Each row is where one point has got to under a steady rotation. How many steps took it there?
The counts run from 0 to 295.
[136 132 188 145 140 132  80 157 164 136 150 134 151 119 148 166 128 141
 180 150 153 108 126 142 154  92 140 122 138 101 115 152 130 110 115 104
 135 158 136 138 160 152 123 148  89 123 104 208 131 103 173  62 144 125
 126 129 103 122 131 134 143 101 156  88  58 111 129 172 132 138 116 157
 116  80 124 131 141 113 122]	134
[105 132 150 157 161 118 103 109 172 192 141 145 141 169 140 156 150 125
 175 176 111 105 126 136 138  74 168 102 130 110 121 167 158 120 130 112
 125 142 125 183 142 173 158 124 109 125 112 186 122  95 174 109 163 105
 140 108 142 108 133 142 111 101 156 116  92 137 111 140 112 171 137 151
 103  90 148 145 123 140 132]	58
[103 129 162 147 137 130  77 133 157 161 146 149 146 150 118 148 167 126
 182 170 104 108 123 155 149  86 138 106 129 103 124 164 142 113 132 107
 122 148 119 152 150 139 128 136  84 122 105 193 124  78 189  85 160 103
 142 122 121 111 152 141  91  99 160 115  70 127 123 139 141 160 136 167
 111  96 145 133 121 125 134]	267
[116 132 166 171 125 141  89 131 167 167 153 148 149 161 133 149 156 114
 167 159 127 111 113 142 147 102 139 101 152  83 132 155 126 110 114 108
 140 134 136 150 137 141 123 114  89 118  85 171 151  83 175  81 141  91
 133 134 100 107 116 152 120 101 149 110  60 126 135 168 127 150 122 166
 102  90 172 142 118 135 137]	246
[123 137 149 177 144 128 107 100 183 162 145 128 129 168 124 141 173 123
 181 167 122 109  95 131 144  72 174 124 129 117 160 161 149 111 125 127
 132 136 110 167 138 158 157 118 110 117  86 175 125  91 168 105 158  92
 125  93 143  99 130 138 121 129 146 119  85 125 135 177  94 160 138 153
  98 106 153 152 105 141 126]	75
[117 129 159 168 144 126  86 125 164 175 143 163 141 167 140 151 159 118
 154 180 124 120 129 132 137  85 140  94 153  86 112 152 127 135 113  95
 142 136 115 152 134 134 131 121  87 112  88 183 135  87 186  86 147 104
 138 115  97 120 110 175 131 108 157 106  64 126 122 148 117 149 118 148
 100  91 153 129 111 154 132]	234
[133 133 192 150 141 134  78 155 167 130 150 128 152 124 144 160 132 136
 181 146 148 100 115 138 154  99 139 125 142 103 122 155 137 109 119 115
 138 157 144 142 157 147 121 145 100 130 103 204 138 107 166  64 148 123
 125 130 107 112 130 126 139 102 142  81  56 109 134 179 132 132 117 171
 121  80 131 135 143 110 130]	138
[117 137 158 175 156 120  85 117 175 168 148 121 144 154 161 170 117 136
 176 148 144  77 125 131 133  94 151 125 138  99 144 153 154 116 122 122
 147 127 166 165 141 179 146 122 120 139 113 184 138 104 156  96 142 106
 133 140 138  94 110 132 125 101 143  98  70 132 127 173 117 147 121 172
 104  80 152 166 153 112 125]	40
[135 127 165 175 136 141  89 131 180 122 148 130 126 144 115 137 170 133
 173 163 143 118  97 133 155  87 147 124 140 113 145 143 120 109 111 113
 137 150 107 132 146 130 136 135  94 105  70 191 134  88 178  69 151 112
 114  96 117 103 139 144 143 131 142 110  65 111 134 192  98 134 125 153
 100 100 133 134 108 156 132]	108
[121 143 159 168 153 111  94 125 160 148 148 107 136 148 150 156 143 126
 190 167 124 101  96 120 137  72 153 141 121 143 156 179 162 115 143 126
 146 161 131 173 144 163 163 121 122 136 101 191 114 116 151 111 171 125
 130 112 147 103 118 132 127 105 126  85  74 118 144 182  97 142 142 163
 108  92 130 151 129 110 143]	178
[129 133 172 154 145 145  69 151 164 143 142 149 146 133 145 160 135 130
 163 168 133 122 134 140 169  99 148 116 145  99 111 148 127 106 116  83
 135 151 113 135 158 130 123 141  87 117  88 205 140  96 186  58 148 126
 137 134 109 116 141 144 138 102 156  96  71 133 117 138 129 141 131 143
 103  86 132 124 136 136 132]	127
[148 137 183 159 138 125 109 124 189 144 140 133 139 130 130 148 162 150
 173 155 147 132 103 143 154  69 151 124 150 107 149 146 124 118 105 109
 124 151 109 141 155 153 125 145  93 111  92 192 106 103 180  74 127 119
 108 104 110 121 128 149 146 133 154 104  68 109 129 187  98 141 112 136
  96  98 139 133 116 143 108]	101
[ 97 131 151 148 137 135  76 127 159 152 141 148 143 156 121 153 163 125
 177 173 101 105 119 151 151  93 132 102 127 104 120 162 140 121 136 108
 132 140 122 152 150 134 131 136  88 121  98 195 129  77 192  86 156 100
 143 118 119  98 152 144  98 106 165 118  65 136 129 139 140 155 124 167
 107 100 139 132 126 123 134]	263
[124 122 139 186 140 135  48 134 150 129 147 136 127 164 143 156 139 131
 161 191 143 105 121 126 147  97 132 141 141 107 143 167 128 114 137  99
 162 140 130 129 137 138 149 129 118 120  75 186 142  94 166  79 162 118
 141 132 119 100 125 150 126  90 123  97  72 135 129 170 111 128 147 153
  87  96 129 141 148 143 153]	9
[128 119 156 174 132 126  54 143 144 127 158 134 124 158 136 147 153 135
 169 184 146 112 109 120 149  86 128 142 144 103 144 171 124 114 139 108
 146 155 122 135 141 143 142 129 107 119  77 185 130  98 161  77 164 125
 132 124 105 119 123 155 132  92 115  87  67 122 130 188 102 126 147 153
  89  98 136 131 143 148 152]	1
[111 117 145 162 154 110  56 137 147 152 151 139 124 168 144 170 135 142
 163 190 139  95 143 129 124  88 122 122 136 102 104 161 141 140 133 100
 157 142 135 143 135 154 147 141 112 125 108 206 127 103 178  89 167 123
 143 112 124 105 126 155 124  90 138  97  67 124 119 153 118 133 128 166
  99  86 119 138 146 139 137]	22
[134 153 175 157 153 114  96 130 166 162 143 111 144 139 160 159 128 132
 189 155 132  99 103 125 146  76 160 145 131 135 158 177 160 106 134 116
 135 164 143 173 153 173 149 126 117 143 115 187 107 121 147 106 154 127
 127 135 136 113 110 125 129  97 128  79  77 119 144 176 104 150 142 157
 113  86 141 150 145 100 136]	175
[108 134 158 148 158 123  70 145 149 135 141 128 140 147 140 170 140 122
 182 182 110  98 127 133 145  97 149 128 115 130 114 167 157 113 150 107
 149 156 125 163 149 137 149 134 109 131 106 215 132 102 170  98 186 119
 144 110 140 102 142 126 119  95 144  90  74 134 138 145 133 136 137 170
 119  86 107 141 139 104 147]	157
[110 128 169 156 131 125  77 131 161 140 147 120 136 143 108 136 169 136
 198 149 123  96  98 145 153  78 139 131 119 118 149 170 149 106 137 135
 126 156 135 155 151 150 142 132  94 125 104 185 118  82 173  84 160 109
 125 108 133 109 158 130 100 110 143 104  65 110 131 172 117 156 139 176
 110  97 137 151 127 124 140]	280
[104 125 162 172 122 134  84 129 164 150 153 139 140 162 125 152 166 119
 172 163 128 103 107 134 136  98 127 102 138  93 132 156 130 121 119 120
 150 137 130 149 134 137 131 120  89 116  83 178 154  76 176  85 151  85
 134 110 108 100 130 148 120 117 148 108  51 114 138 183 130 143 111 178
 113  93 156 143 107 134 135]	247
[138 129 150 182 143 136  46 129 155 136 142 135 137 157 159 158 123 132
 165 175 152 103 120 128 157  98 132 144 148  99 150 160 129 110 130  95
 153 144 140 133 146 144 138 132 118 128  80 187 135  99 166  78 143 126
 141 157 113 103 113 148 125  93 130  89  70 142 131 168 111 129 139 148
  85  93 144 145 158 131 143]	8
[124 139 179 157 153 116 113 110 180 198 141 134 147 153 150 152 149 130
 181 152 129 116 110 137 149  68 169 112 141 103 144 161 154 118 113 116
 116 144 136 181 148 185 144 123 109 124 113 174 106 102 163 103 138 107
 121 126 138 115 117 141 119 110 158 110  85 127 122 157 101 172 134 146
 103  93 159 150 125 124 115]	65
[110 120 159 167 153 109  84 129 161 161 158 123 133 157 149 166 131 141
 179 160 158  76 126 126 118  88 140 128 131 101 125 159 150 134 128 128
 153 139 162 160 132 180 147 125 111 135 114 190 134 105 153  92 162 109
 122 113 133 104 116 140 128 100 136  94  63 114 126 181 117 140 122 179
 111  81 137 156 138 121 126]	35
[120 140 182 143 132 133  82 127 164 160 142 134 152 132 130 140 151 135
 199 137 124 103 105 154 169  82 149 125 133 111 157 166 140 102 124 121
 108 153 146 157 163 158 128 138  95 134 107 178 117  92 168  74 142 114
 130 147 121 117 148 127  99  95 148 104  68 121 128 161 127 160 144 160
 105  90 157 142 141 110 128]	278
[127 142 147 180 161 113  92 112 166 145 134 112 129 161 148 161 149 124
 175 186 116 106 110 115 133  71 153 141 122 145 160 173 164 122 153 117
 152 149 117 167 142 148 166 126 127 135  95 197 111 112 163 114 171 123
 135 101 147  95 113 143 123 118 128  99  81 131 144 164  93 141 141 155
  97  97 125 151 132 117 143]	186
[106 132 164 140 159 114  80 140 146 154 151 132 136 144 141 158 143 122
 183 180 115 106 123 130 135  81 151 123 118 131 115 176 160 113 143 110
 138 170 122 173 147 157 156 134 107 130 113 202 121 109 163 102 187 127
 137 107 136 118 137 131 120  83 137  84  81 119 129 152 118 153 147 161
 118  84 120 134 135 117 145]	165
[134 140 153 178 146 128 111  95 196 155 126 119 132 158 128 150 169 137
 178 161 121 113  97 142 139  73 164 125 130 122 167 149 151 123 124 121
 129 136 112 155 143 154 151 135 115 117  91 190 110  98 182 105 140 103
 128  94 143  86 124 139 119 149 161 119  77 129 140 178  96 152 116 143
  97 111 135 156 116 128 112]	80
[131 131 164 155 143 130  98 114 174 159 133 154 134 154 123 137 175 132
 168 181 126 137 117 138 157  68 160 110 146 106 139 152 129 115 116  98
 121 148  91 150 154 145 137 136  92 107  85 187 113  89 186  82 151 117
 123  97 119 122 137 156 132 121 156 113  85 126 119 157  98 157 137 128
  93 102 141 119 104 162 125]	95
[112 131 168 161 149 113 113 106 172 179 150 125 135 161 127 145 167 134
 182 166 126 109 107 131 128  67 169 111 131 112 142 164 156 118 121 126
 124 147 119 178 141 174 153 117 108 116 107 178 117  98 165 109 165  98
 124  89 142 112 127 139 120 122 146 112  80 116 123 174  97 167 134 156
 107  97 151 147 107 140 126]	67
[108 137 167 148 157 110  83 139 143 157 154 129 142 144 140 153 146 124
 183 177 117 106 116 124 144  79 159 128 121 129 122 181 163 109 144 113
 135 173 128 177 147 159 158 125 112 133 106 195 117 106 150 105 184 121
 131 110 138 122 133 137 121  85 130  88  80 122 127 160 107 150 156 163
 117  82 131 132 130 115 148]	169
[143 146 151 195 142 135  89 107 181 167 133 137 140 164 163 149 149 116
 151 175 134 121 112 115 145  87 147 120 154 109 156 150 129 121 114  90
 154 129 122 150 136 148 147 110 114 123  71 171 136 100 172  92 129 110
 132 136 116 100  95 168 136 114 139 104  70 140 134 163  89 140 134 133
  85  91 163 145 122 147 137]	217
[141 141 153 167 149 122 108  98 191 148 127 130 129 159 133 156 171 143
 174 176 119 125 110 141 138  64 150 121 139 124 149 150 145 129 120 108
 128 142  92 150 151 146 142 141 105 104  94 204 102  98 191  96 144 113
 127  86 136 100 135 148 128 150 168 121  81 130 134 163  95 150 115 137
  91 113 123 138 113 140 108]	88
[128 135 175 169 127 138  90 128 172 167 145 143 151 147 143 158 152 128
 168 147 139 105 109 141 147  99 135 106 157  85 133 150 126 123 108 110
 139 136 140 146 141 153 110 121  89 122  85 177 139  94 178  79 124  95
 130 141  97 108 109 152 125 111 156 105  57 125 143 176 130 147 105 162
 104  92 169 149 126 117 120]	245
[144 156 152 177 162 115  96 108 177 153 130 113 134 153 168 167 130 129
 177 173 123 112 113 125 137  70 149 148 126 143 165 168 158 123 137 110
 148 149 126 169 148 157 158 133 130 133 101 200 105 122 164 111 148 135
 139 127 149  93 107 141 125 117 139  95  76 140 143 162  97 141 133 143
  96  93 123 150 144 105 130]	187
[114 128 161 163 157 104  70 131 152 165 153 129 130 150 157 171 123 145
 169 166 154  89 141 131 124  83 127 124 141 103 108 165 148 141 125 118
 150 147 154 150 141 171 138 142 109 129 120 205 124 112 167  92 154 121
 130 119 124 113 116 153 129  96 143  90  66 116 118 165 115 138 118 164
 105  80 126 139 147 125 127]	27
[137 133 159 179 133 150  85 131 182 113 142 131 131 145 118 144 161 132
 166 171 138 119 105 134 154  93 149 125 138 111 146 140 125 105 121 106
 144 144 102 128 142 127 136 133  96 110  69 192 141  80 177  65 149 107
 121  94 115  96 142 143 139 129 149 114  63 116 132 182 110 131 123 151
  96 104 126 136 112 147 133]	112
[131 138 168 167 139 126  92 127 178 179 137 160 147 153 157 163 148 129
 155 170 135 123 130 133 139  87 136 106 163  90 121 147 127 135 110  89
 140 134 122 145 148 146 123 129  94 119  91 184 126 100 187  85 126 112
 132 134  95 115  98 168 131 106 165 110  66 132 130 146 120 149 111 141
  96  87 157 134 121 136 121]	233
[114 121 170 163 132 123  90 130 162 167 153 144 139 162 125 156 169 123
 162 174 133 113 119 136 127  84 133 100 152  93 115 156 126 137 114 113
 149 142 127 151 133 145 124 125  84 113  94 185 133  89 185  92 150  95
 125  95 103 106 113 164 131 116 151 105  55 111 130 172 119 143 105 167
 104  89 149 134 104 143 130]	239
[117 137 181 144 130 123  85 130 165 156 145 120 143 128 125 146 158 141
 203 136 133  97 100 157 154  78 136 129 128 117 152 163 149 113 126 138
 117 154 140 150 159 157 126 143  87 129 117 192 106  94 172  80 142 115
 124 122 124 116 151 133 101 114 154 100  64 110 131 174 127 154 127 168
 107  99 144 145 137 105 121]	277
[110 128 164 154 158 107 110 107 170 181 147 134 133 160 132 151 160 129
 177 168 123 107 115 133 128  62 163 113 127 115 126 168 161 127 128 127
 126 144 123 179 145 177 153 127 103 121 116 186 112  99 172 115 163 101
 124  89 144 110 128 137 117 112 156 113  81 122 121 165 101 166 126 161
 109  95 143 146 111 133 122]	63
[115 116 136 171 152 114  56 130 152 137 143 132 125 164 146 173 134 139
 163 192 145  93 142 127 125  85 121 132 132 107 116 163 139 141 134 102
 166 139 133 138 135 148 146 146 110 121 101 210 133 101 179  91 167 125
 144 115 128  96 128 154 123 100 138  97  66 134 124 157 119 127 120 161
  99  90 115 140 147 136 139]	18
[137 139 162 161 149 117 106 107 186 149 130 135 128 149 124 153 176 143
 175 178 124 135 114 141 139  63 150 118 136 120 145 150 141 130 120 102
 127 150  93 148 149 144 143 147  93 105  90 201 101 100 188  90 146 123
 124  83 131 109 135 154 125 142 164 116  75 121 126 163  96 150 116 136
  96 108 127 133 112 148 111]	92
[142 141 161 176 142 122  96 113 171 177 145 140 139 165 161 144 149 116
 160 180 139 125 111 107 142  75 152 121 154 113 155 156 133 117 112 101
 143 143 118 163 136 150 153 112 108 122  81 168 121 106 160  95 142 119
 123 125 116 121  94 168 140 106 127 102  78 130 129 170  78 147 142 133
  85  89 164 138 117 155 145]	209
[123 148 163 173 129 144  89 124 183 156 140 137 149 147 144 164 147 124
 175 147 129 100 111 150 150 101 134 112 145  92 148 149 135 120 116 106
 135 127 138 141 148 140 116 132 101 125  93 187 138  86 185  85 127  95
 139 146 115  87 121 139 112 115 165 110  59 134 145 167 138 146 104 171
 108  98 156 152 133 104 117]	253
